(in the rows, 128 means zero)
One turn moves every row onto another: examples first, then more rows asked
kimag: [142 165 123 104 109 158 132 106 113 130 159 122 134 130 107 108 161 149
 129 136 118 146 134 159 144 106 114 106]
kiti: [116 130 105 105 121 110 133 112 123  78 149 111 122 142 109 133 156  99
 132 118 154 132 109 124 164 133 147 130]
dep: [128 117 111 132 134  97 132 112 134  92 154 113 148 150  85 104 163 125
 111 120 153 126 101 149 135 155 130 100]
Feni: [147 161 121 120 101 173 123 114 110 122 152 137 136 147 113 113 154 141
 129 140 100 135 129 153 157 121 109 105]
Gegud: [146 172 123 114  97 161 123 107 109 125 151 129 127 138  98 106 152 142
 130 145 111 137 130 160 152 117 110 113]
Viz: [131 141 149 132 129 128 108 123 109 123 115 122 106 114  85 140 128 133
 146 167 137 132 136 153  96 149 139 133]
sot: [137 138 140 137 120 114 107 119 106 126 117 121 115 126  85 128 114 141
 142 151 142 124 128 161  90 160 141 121]
nado: [142 153 122 110 112 170 130 113 113 127 160 130 143 139 121 114 162 147
 128 132 107 142 132 151 150 110 113  97]
sota: [138 118 140 151 125 138 103 131 109 118 114 137 131 147 107 140 112 136
 139 144 118 116 123 149 103 172 140 107]
res: [118 129 104 112 117 118 129 116 121  74 144 118 123 150 109 134 152  96
 132 121 145 127 106 123 169 141 143 131]
tufo: [137 159 138 109 118 157 140 101 109 121 159 124 140 134  90 106 163 146
 131 130 124 146 138 148 157 102 113 108]
kez: [130 125 110 135 126  95 128 111 131  90 149 115 142 153  75 102 157 122
 113 125 151 122 100 152 137 159 127 107]
Gop: [126 104 147 133 153 152 117 136 118 123 125 130 136 128 128 157 139 137
 141 145 120 136 133 133 100 144 145 102]
rer: [ 98 127 139 110 136 135 122 150 107 117 131 129 144 143 124 157 136 118
 136 128 109 119 119 117 112 163 140 146]
rana: [124 122 148 118 150 128 123 125 115 131 128 114 124 105 108 147 144 143
 143 151 144 145 138 147  87 131 146 114]
guge: [ 94 130 139  97 142 121 134 143 110 126 139 116 143 125 123 153 147 125
 137 124 127 132 125 121 100 148 144 144]
nim: [117 125 105 107 122 117 132 116 123  76 148 115 126 147 114 135 156  99
 133 116 149 130 107 122 167 137 147 127]
vapa: [ 97 148 140 100 130 110 126 138 105 124 133 112 127 121 100 145 138 121
 138 135 133 126 125 130  99 152 141 160]
laf: [142 157 138 125 111 172 129 107 106 113 150 138 140 154  93 110 154 139
 132 133 106 134 132 143 168 118 109 108]
dotud: [130 113 109 137 133 106 129 116 133  90 151 119 152 158  90 108 160 121
 111 120 143 120  99 145 139 160 129  97]
temaf: [134 124 149 146 131 151 102 136 110 115 111 138 119 138 106 152 123 126
 144 162 115 123 129 140 108 161 139 121]
Zevep: [119 135 106 108 115 112 130 113 120  75 144 114 119 145 104 131 152  96
 132 123 151 129 107 125 166 138 146 135]
Fer: [138 148 137 116 122 170 138 108 111 117 157 132 149 147 102 112 163 144
 131 126 112 142 134 140 162 108 113  99]
gefek: [132 120 111 141 127 103 125 115 132  88 147 121 145 162  81 105 154 119
 112 124 143 117  98 148 141 165 126 104]
tivi: [142 167 137 118 108 159 131 101 106 116 151 129 131 143  81 104 155 140
 133 138 118 137 135 150 162 113 109 116]
tam: [131 100 140 136 145 136 118 132 115 128 128 127 147 136 128 143 127 146
 137 128 128 130 127 144  92 154 148  91]
lomi: [102 146 140 112 123 124 115 145 102 116 125 126 128 138 103 150 128 114
 139 139 116 115 120 125 111 169 137 161]
Risat: [130 119 140 123 140 113 123 119 112 133 131 113 131 114 106 131 131 152
 139 135 151 139 132 156  80 142 149 104]

rer moves to guge
laf moves to Fer
Risat moves to sot
Where do these go?
kez moves to gefek
rana moves to Viz
nim moves to kiti
Feni moves to nado

One turn moves every row onto another: examples first, then more rows asked
tuz: [126 118 158  93 141 120 122 148  69 108 133 132 149 107 138 155 162 119
 139 155 116 134 113 124]
Muval: [132 133 130 120  95 115 122 137 144  92 115 169 111 123 120 134 159 154
 116 161 115 119 131 134]
kif: [137  88 146 109 111 133 143 124 128 136 138 144 125 103 155 141 155 119
 155 161 107 109 129  84]
fof: [136 111 149 105 144 135 132 121 117 105 124 130 140 102  95 147 159 140
 156 165 133  64 118 139]
posu: [136  90 134 116 120 135 138 106 125 124 130 148 124 106 151 134 157 135
 170 155 121 127 134 101]
Demiv: [145 129 125 109 129 153 128 134 134 107 137 128 135 103 156 154 163 118
 112 185 136 120 120 170]
Tapi: [137 132 117 118 130 149 126 136 146 110 135 117 150 114 148 149 166 130
 114 169 136 129 127 178]
kol: [115 121 148 107 141 110 119 154  87 114 132 110 172 122 129 145 168 131
 140 133 109 141 123 135]
zum: [122  96 132 128 111 122 141 130 150 142 135 119 151 122 145 128 159 139
 157 132 102 124 145  99]
Pel: [145 130 136 105 120 148 133 150 138 119 143 123 137 101 156 161 161 106
 102 188 127 107 116 158]
kiv: [136 132 132 110 116 141 131 162 152 127 146 108 152 109 151 157 162 109
  98 177 119 107 122 156]
pozi: [126 115 155 104 131 123 138 149 135 126 136 109 158 109  95 146 159 129
 140 155 114  51 121 124]
fizi: [120 120 148 102 145 118 120 141  76 106 131 126 159 115 132 146 167 132
 145 141 119 144 119 137]
bavi: [124 135 127 126  95 109 121 145 154  98 116 155 123 129 117 131 162 156
 113 150 109 121 136 135]
duso: [122 120 163  95 132 114 123 163  76 118 139 120 157 111 138 156 164 114
 128 152 105 125 113 116]
loti: [134 111 159  99 137 131 137 138 122 115 132 127 142 101 100 152 158 126
 143 168 123  51 114 123]
sol: [136 131 137 114  92 114 124 144 138  95 121 171 105 117 124 140 158 143
 109 171 112 109 127 122]
Lado: [132 134 122 119 124 142 128 153 156 122 140 104 162 118 147 150 165 121
 105 163 122 121 128 169]
subo: [123 135 135 123  88 104 123 157 160 106 122 153 123 128 118 133 159 146
 103 155 101 110 132 124]
dumor: [128  93 145 117 107 124 143 140 146 145 141 127 141 114 150 137 155 122
 150 147  98 108 134  82]
Nimi: [112 121 156 102 133 109 124 168  89 122 139 111 170 118 132 151 165 118
 128 137 101 130 117 122]
Gomok: [127 116 142 114 148 129 129 122 129 106 123 118 154 113  90 140 163 151
 157 149 129  72 126 148]
bevu: [130 132 140 117  85 108 124 155 150 105 124 160 114 119 123 139 157 139
 102 165 103 104 128 117]
vabe: [121 117 143 114 138 121 133 141 139 120 127 105 165 118  89 138 162 143
 147 142 118  67 127 139]
mos: [126  95 127 126 121 131 137 110 139 127 128 134 142 118 145 127 162 145
 169 136 116 133 144 111]

pozi moves to vabe
zum moves to mos
Where do these go?
bevu moves to subo
Nimi moves to kol
Lado moves to Tapi

One turn moves every row onto another: examples first, then more rows asked
busi: [114 117 119 129 110 138  94 113 137 112 109 133  98 115 116 164 122 140
 129 133 127 120 149 110 127 123 119]
kiru: [112 125 121 130 101 150  97 117 127 119 112 133 101 108 111 165 115 141
 142 134 125 112 161 137 129 144 123]
Fuv: [119 134 118 130 113 127 141 137 119 120 146 153 137 139 132  83  91 104
 138 109 120 126 123 131 111 124 122]
vazu: [127 114 110 115 113 129 129 165  93 114 152 136 100 106 142 132 117 141
 141 125 114 161 138 138 117 139 109]
tep: [135 140  96 120 134 134 135 129 127 143 154 107 134 149 145 111 149 156
 126 149 123 152 121 147 104 123 109]
duf: [112 152 118 136  96 153 137 155 117 102 128 100 118 126 104 116 132 127
 138 125  87 158 142 144 113 144 115]
befut: [158 115 110  95 124 140 135 110 104 128 114 109 137 134 121 143 135 107
 155 131 135 116 138 122  99 128  95]
livad: [123 141 123 127 135 138 146 140 126 150 117 105 117 145 145 118 140  97
 124 143 117 157 102 113 127 139 115]
pufil: [108 118 125  89 122 140 138 147 116 132 153 126 130 123  99 148 115 131
 161 136 111  99 135 102 105 119 116]
vebe: [124 138 137 129 135 135 138 141 113 148 120 118 136 150 123 104 115 108
 129 136 129 141  95 113 126 152 110]
nabek: [112 117 120 113 103 139 112 116 153 125 116 102 118 139 122 126 137 143
 128 141 116 104 132 104 125  91 131]
bopon: [125 148 120 114 117 154 115 137 124 133 131  91 137 115 157 140 135 118
 156 137  90 113 177 101 105 143 140]
Kas: [125 147 123 127 109 152 104 104 109 116 129 129 131 116 114 156 123 141
 142 121 124 117 178 150 122 162 132]
rel: [109 148 157 127 129 164 130 121 147 124 148 105 103 119 132 131 130 143
 103 135 106 136 146 121 125 113 114]
Nafeg: [122 145 109 124 113 138 118  96 121 111 142 105 141 119 124 136 134 144
 161 118 120 108 183 154 105 149 129]
Kiveg: [108 152  98 122 137 151 128 122 118 134 148 138  99 138 145 134 162 140
 165 119 150 123 134 123 106 129 107]
begob: [123 130 133 122 122 134 143 133 114 133 146 140 136 138 129  92  91 101
 135 117 121 128  97 131 122 136 106]
Ligap: [134 122  83 126 103 122 154 143 103 154 120 115 146 137 141 111 109 117
 153 128 133 117 160 128 116 137 114]
fubu: [123 129 120 129 126 123 135 113 108 108 135 125 125 131 162 138 113 150
 164 150 147 107 136 159 114 143 153]
Zivin: [141 118 102 126 112 117 148 141 116 139 119 122 141 129 163 109 120 125
 142 133 136  87 160 144 120 137 125]
Kop: [116 136 151 116 125 152 120 110 132 107 143 106 116 107 117 141 136 138
 108 148  92 150 139 123 104 126 121]
negi: [120 153 120 108 130 112 118 156 147 100 156 112 118 133 148 132 141 110
 159 116 103 116 132 122 130 159 134]
talo: [ 95 148 134 107 131 147 125 125 121 158 143 101  93 138 133 120 120 124
 127 104 105 130 130 111 152 130 141]
kat: [146 134 111 135  98 142 132 133 121 110 138 126 120 127 172  99 104 118
 138 112 121 140 152 143 107 103 142]
Dake: [ 92 160 141 109 126 151 119 126 141 147 150 106  94 135 132 125 124 141
 106 111 111 131 136 117 138 126 127]
Ruven: [115 136 121 141 108 162 115 103  95 120 122 114 122 144 125 139 119 152
 167 141 149 139 125 140 103 132 145]
kaz: [136 141 124  94 109 130 111 122 109 139 127 104 129 144 122 117 113 106
 138 108  99 139 117 123 146 147 158]
vevi: [130 138 115 127 118 114 133 127 108 121 127 132 131 127 177 126 113 134
 156 151 150  91 145 146 113 142 141]

vevi moves to kiru
nabek moves to kaz
Where do these go?
Zivin moves to Kas
duf moves to tep
pufil moves to negi
fubu moves to busi
Nafeg moves to Kop

